Each row is where one point has got to under a steady rotation. How many ticks took it there?
The counts run from 0 to 433.
[-0.23  1.96  1.21 -0.36 -0.49  1.05 -1.75 -0.82 -1.27 -0.65  2.76  0.10
 -1.58 -0.32  0.00  0.15  0.01  0.05 -1.93 -3.64 -1.08 -0.54  2.02 -0.02
  0.66 -3.34 -0.34  3.37 -2.65  2.10 -1.23 -0.54] | 10
[ 0.78  3.00  1.69  1.59  0.01 -0.36 -2.28  0.21 -1.93 -1.89  1.74 -0.53
 -1.07 -0.78  0.42  0.11  0.26 -2.22 -2.83 -3.10 -0.60  0.30  2.21  0.64
  0.08 -2.17  0.07  2.99 -0.31  0.08  1.00 -1.43] | 87
[-0.13  1.84  2.21  1.99  2.14  1.26 -1.83 -0.12  0.75 -0.43  2.73 -0.82
 -0.41  0.37  0.37 -2.45  0.27 -0.95 -2.33 -1.69 -2.43 -0.06  0.40 -2.90
  1.55 -2.34 -1.15  2.54  0.84 -0.20  0.96 -1.10] | 108
[ 0.28  1.14  1.45  0.72  1.38  0.20 -0.07 -0.04 -0.99 -0.57  2.24  1.44
  0.21 -2.02 -0.18  0.12  1.61  0.17 -1.85 -2.16 -0.08  0.65  2.66 -0.88
  1.62 -3.85 -0.97  4.58 -0.78 -0.92 -0.72 -2.10] | 374
[ 1.16  1.33  0.02  1.67  0.26 -0.73  0.24 -0.40  0.29 -2.08  3.18 -0.51
 -2.15 -2.12  0.40  0.96  1.96  0.78 -1.80 -0.15  0.68 -0.87  1.25 -1.58
  1.29 -2.78 -1.11  3.40 -1.69 -0.85  1.20 -2.45] | 219
[ 1.53 -2.05  0.89  1.64  1.39  0.76 -1.18 -0.03  1.48 -1.16  0.67 -0.06
 -2.79 -0.54  0.85 -1.00  2.90 -0.44 -0.81 -1.63 -1.48 -0.42  1.67 -2.39
  1.21 -3.55 -1.37  3.86  0.15 -0.94  0.54 -0.05] | 44
[ 0.50  1.44  1.34  1.88  0.78 -1.68 -2.18 -0.30 -1.47 -2.73  2.70 -0.05
 -1.96  0.13  2.23  0.14 -0.38 -1.57 -3.35 -2.83 -0.23 -0.29  2.76 -1.71
 -0.12 -2.21 -0.14  1.89  0.81  0.57  1.49 -0.95] | 96
[-0.26  0.21  2.38 -0.72 -0.12  0.69 -2.44 -0.37  1.03 -0.46 -0.39 -0.17
 -2.55  0.67  0.46 -0.30  1.83  0.58 -1.84 -0.69 -2.04 -0.23  3.29 -3.27
  0.99 -3.83 -1.55  2.62  0.10 -1.28  1.07  0.21] | 158
[-1.85  0.92  2.55 -0.29  0.21  2.14 -1.30 -0.84 -0.35  0.66  2.26 -1.42
 -1.12  1.18  0.43 -0.74  1.08  0.42 -1.36 -1.94 -2.33 -0.47  2.60 -2.24
  1.85 -3.77 -0.20  3.14 -1.98  0.70 -1.36 -0.08] | 2
[ 0.89  1.25  0.80  2.21  0.23 -0.72 -2.10  0.96  1.00 -0.39  0.51  1.66
 -1.26  0.51  0.61 -2.83  1.94 -0.93 -1.17 -1.58 -2.22  0.81  0.94 -2.25
  0.99 -3.45 -1.16  3.54 -0.59  1.48  1.11  0.69] | 126
[ 1.38  0.62  1.37  2.53  1.17  1.48  0.45  0.45  0.65 -2.52  2.38  0.34
 -1.53 -2.40  0.41 -1.34  0.90  0.54 -1.45 -2.28 -0.26  0.29  0.71 -2.07
  0.58 -3.47 -0.81  2.77 -0.73 -0.24 -0.66 -2.77] | 214
[ 0.94  0.03  1.58  0.17  1.06  1.63 -0.21 -0.99  1.89  0.71  2.80 -0.27
 -1.63 -0.20  0.35 -1.12  3.13  0.01 -1.35 -0.31 -1.65  0.69  1.18 -1.45
  2.09 -3.15 -1.57  4.38 -1.57 -0.03 -0.76 -0.99] | 39
[-0.61  0.56  0.63  0.49  2.02 -0.50 -2.06 -1.06  0.55 -1.65  1.77  0.59
 -1.89 -0.53  0.52 -0.94  0.97 -0.39 -1.27 -0.42 -0.20 -0.50  2.82 -2.04
  0.97 -3.45 -2.30  4.27 -0.96 -1.84 -0.16  0.42] | 195
[ 0.82  0.70  0.86  1.19 -0.28  1.45 -1.42  0.16  2.30 -2.09  2.17 -2.98
 -2.40  0.27  0.71 -0.72  2.55 -1.54 -0.95 -1.79 -1.53 -0.13  0.58 -1.15
  0.93 -2.65 -1.84  3.09 -1.53  0.34  1.99 -1.43] | 409
[ 0.53 -0.28 -0.34  1.90  0.06  0.09 -2.36 -0.01 -1.10 -2.42  1.91  0.14
 -3.08 -0.63  1.18 -0.94  0.60 -0.30 -1.09 -2.83 -0.15 -0.94  2.98 -0.77
  1.06 -2.23 -0.30  2.77 -2.80  1.74 -1.18 -0.91] | 202
[-0.53  1.45  1.61  3.01  0.62 -1.21 -2.37  0.41 -1.17  0.06  2.16 -0.90
 -0.89  1.55  1.16 -2.34  1.82 -0.32 -2.41 -0.64 -1.83  0.17  3.45 -1.84
  2.68 -0.84 -0.25  2.33 -1.37  1.34  0.18  0.11] | 285
[-0.09  0.74  4.49  0.53  0.11  0.89 -2.39 -0.36 -1.35  0.62  3.06 -0.90
 -0.98  1.28  1.74 -1.34  1.48 -2.25 -2.78 -2.37 -0.74  0.51  2.51 -1.41
  1.45 -1.50  0.00  2.32 -0.68  1.72 -0.27 -0.71] | 93
[ 0.76  2.20  1.04  0.94  0.13 -1.75 -2.59 -0.57 -2.02 -0.31  2.01  0.10
 -1.12  0.35  1.50  0.50  1.83 -1.81 -3.26 -2.33 -0.23  0.13  3.02  0.42
  1.36 -2.36 -0.45  3.70 -0.29  1.19  0.92 -0.28] | 270
[-0.53 -0.09  1.92 -0.05  0.76  2.03 -1.04 -0.73 -1.43  0.59  2.90 -1.10
 -1.21  0.44  0.59  0.01  0.86  0.95 -2.10 -2.62 -1.34 -0.87  3.51 -1.19
  2.18 -2.75 -0.33  2.70 -1.44  0.97 -1.85 -0.59] | 184
[ 0.18 -0.37  1.90  2.28  1.18 -0.89 -0.37  0.37 -0.26 -1.72  2.64  1.05
 -1.69 -0.90  1.20 -1.86  1.63  0.15 -1.24 -0.89 -0.21  0.39  1.90 -2.98
  0.24 -3.49 -0.19  4.22 -0.76 -1.11 -1.31 -0.39] | 209
[ 0.83 -0.48  0.98  0.41  0.12  2.21 -1.79 -1.46 -0.99 -1.52  1.78 -0.22
 -2.47 -1.46  0.46 -0.69  1.15 -0.33 -2.01 -3.09  0.20 -1.68  2.71 -1.11
  2.74 -1.85 -0.20  1.96 -1.79  0.54 -0.49 -2.94] | 380
[ 0.23  0.59  1.43  1.21  0.27 -0.83 -3.38  0.24 -1.41  0.87  1.61 -0.21
 -1.27  1.20  1.84 -0.01  3.00 -1.53 -2.29 -1.65 -0.44  0.16  3.03 -0.29
  1.43 -1.27 -0.94  2.84 -1.06  1.60  1.14  0.76] | 271
[ 0.16  1.57  2.39  0.43  0.92 -0.70 -1.13 -0.41  0.88 -0.89  1.94 -1.19
 -1.84  0.65  0.62 -0.71  1.93 -2.16 -1.39 -0.59 -1.18 -0.08  0.83 -1.21
 -0.02 -3.07 -0.38  5.09 -0.44 -1.57  0.97  0.05] | 414
[ 0.36  2.08 -0.69  1.49  1.80 -0.07 -1.25  0.29  1.53 -0.71  2.76  0.67
 -0.07 -0.18  0.72 -0.41  1.55 -0.49 -2.08 -2.01 -1.44  0.01  0.70 -2.61
  1.22 -3.15 -2.62  2.97  0.06  0.82  2.84 -1.09] | 113
[ 0.33  1.85  0.78  1.00  1.74 -0.38 -0.92  0.31 -0.37 -1.99  2.34  0.27
 -0.83 -1.36 -0.31 -0.76  0.38  1.13 -2.24 -0.52 -1.44  1.76  3.32 -0.58
  0.12 -3.75 -1.53  3.61 -0.57 -1.12 -0.89 -0.66] | 360
[ 2.69  1.19  2.11  2.34  1.68  1.01 -1.45  1.01  0.14 -0.98  2.35 -1.50
 -1.42 -1.32  0.85 -0.39  1.69 -0.53 -2.53 -2.01 -1.51  0.93  1.34 -1.98
 -0.94 -2.32 -1.73  1.56  1.63  0.20  1.07 -2.13] | 433
[-0.51  1.71  1.16  2.62  1.84  0.43 -0.59  0.85  0.23 -0.69  1.46  1.06
  0.48  0.18  0.38 -2.57  0.30 -0.50 -2.55 -2.73 -2.01  0.94  1.22 -2.57
  1.67 -3.70 -0.74  2.40  0.96  0.80  0.99 -1.27] | 291
[ 0.84  0.02  3.07  1.26  0.88  1.83  0.36  0.20  1.06 -0.18  2.23 -1.13
 -1.40 -0.04  0.23 -1.71  2.97 -0.14 -1.11 -0.65 -1.40 -0.14  0.40 -2.63
  1.79 -2.94 -0.12  4.06 -0.99 -1.01 -0.25 -1.55] | 222
[ 1.91  2.36  2.89  0.91  0.49 -0.13  0.10  0.75  0.75 -2.13  1.87 -0.23
 -0.62 -1.42 -0.05 -0.68  1.95 -0.96 -2.74 -0.32 -1.10  2.17  1.84 -1.01
  0.30 -3.65 -0.52  3.21 -0.41 -1.16 -0.34 -2.05] | 63
[-0.07  1.51  1.53  1.62  1.22  1.65 -1.85  0.71 -0.08 -1.10  1.57 -0.83
 -0.93 -0.93 -0.17 -2.06  1.50  1.00 -1.42 -0.92 -2.55  2.19  3.37 -0.54
  0.05 -3.45 -2.05  2.91 -1.47 -0.57 -1.43 -0.19] | 359
[-0.11  0.84  2.20  2.26  1.44  1.92 -2.13 -0.50 -0.39  0.75  3.09 -2.11
 -1.09  1.43  1.16 -1.67  1.86 -0.36 -2.39 -1.73 -1.92 -0.52  1.86 -2.77
  2.38 -0.75 -1.39  1.48 -0.25  0.97  0.69 -1.13] | 107
[ 1.97  0.81  2.94  1.94 -0.40 -1.75 -0.79  0.68 -2.02 -0.97  2.41 -1.71
 -2.33 -0.27  1.71  0.70  1.64 -0.16 -2.81 -0.94  0.14 -0.38  2.62 -0.67
 -0.44 -2.38  0.87  3.17 -0.06 -0.29  0.20 -1.63] | 247
[-0.26  2.55  2.73  1.88 -1.15 -0.03 -1.69  1.20 -0.05 -0.29  0.97 -0.89
 -1.94  0.67 -0.41 -2.30  1.77  1.28 -1.48  0.29 -3.10  0.70  1.90 -2.08
  0.44 -3.10 -0.14  2.80 -2.41  0.40  0.14  0.06] | 322
[ 1.75 -0.71  1.67  1.10  0.26  0.09 -2.10 -0.05  0.21 -0.48  2.57 -1.64
 -3.15  1.53  2.77 -0.53  1.97 -1.31 -2.88 -1.43 -1.82 -0.09  2.59 -1.81
  0.81 -1.83 -0.87  1.52  0.50  1.61  0.61  0.04] | 431
[ 1.54  1.30  2.03  1.36  0.33  1.04 -0.90  0.63  0.28 -1.21  2.48 -2.65
 -1.99  1.27  1.06 -0.97  1.33 -1.91 -3.20 -1.98 -3.40  1.09  2.24  0.47
  1.26 -2.68  0.53  1.99  0.22  1.30 -0.16 -0.84] | 253
[ 2.77  1.98  2.51  0.99  0.35 -0.09 -2.05  0.22 -1.08 -0.59  2.91 -1.04
 -2.04 -1.42  1.03  1.20  2.09 -0.71 -2.92 -1.30  0.29 -0.26  1.30 -1.03
 -0.72 -1.60 -1.38  2.27 -0.93  1.07  1.34 -2.12] | 425
[ 0.64 -0.12  2.10  1.06  0.39  0.04 -1.57 -0.26 -1.05  0.55  1.80 -1.58
 -1.51  2.09  1.24 -0.20  1.61 -1.89 -2.82 -2.13 -1.73 -0.88  2.79  0.02
  1.90 -2.33  0.32  3.20  0.88  1.23 -0.11  0.31] | 262
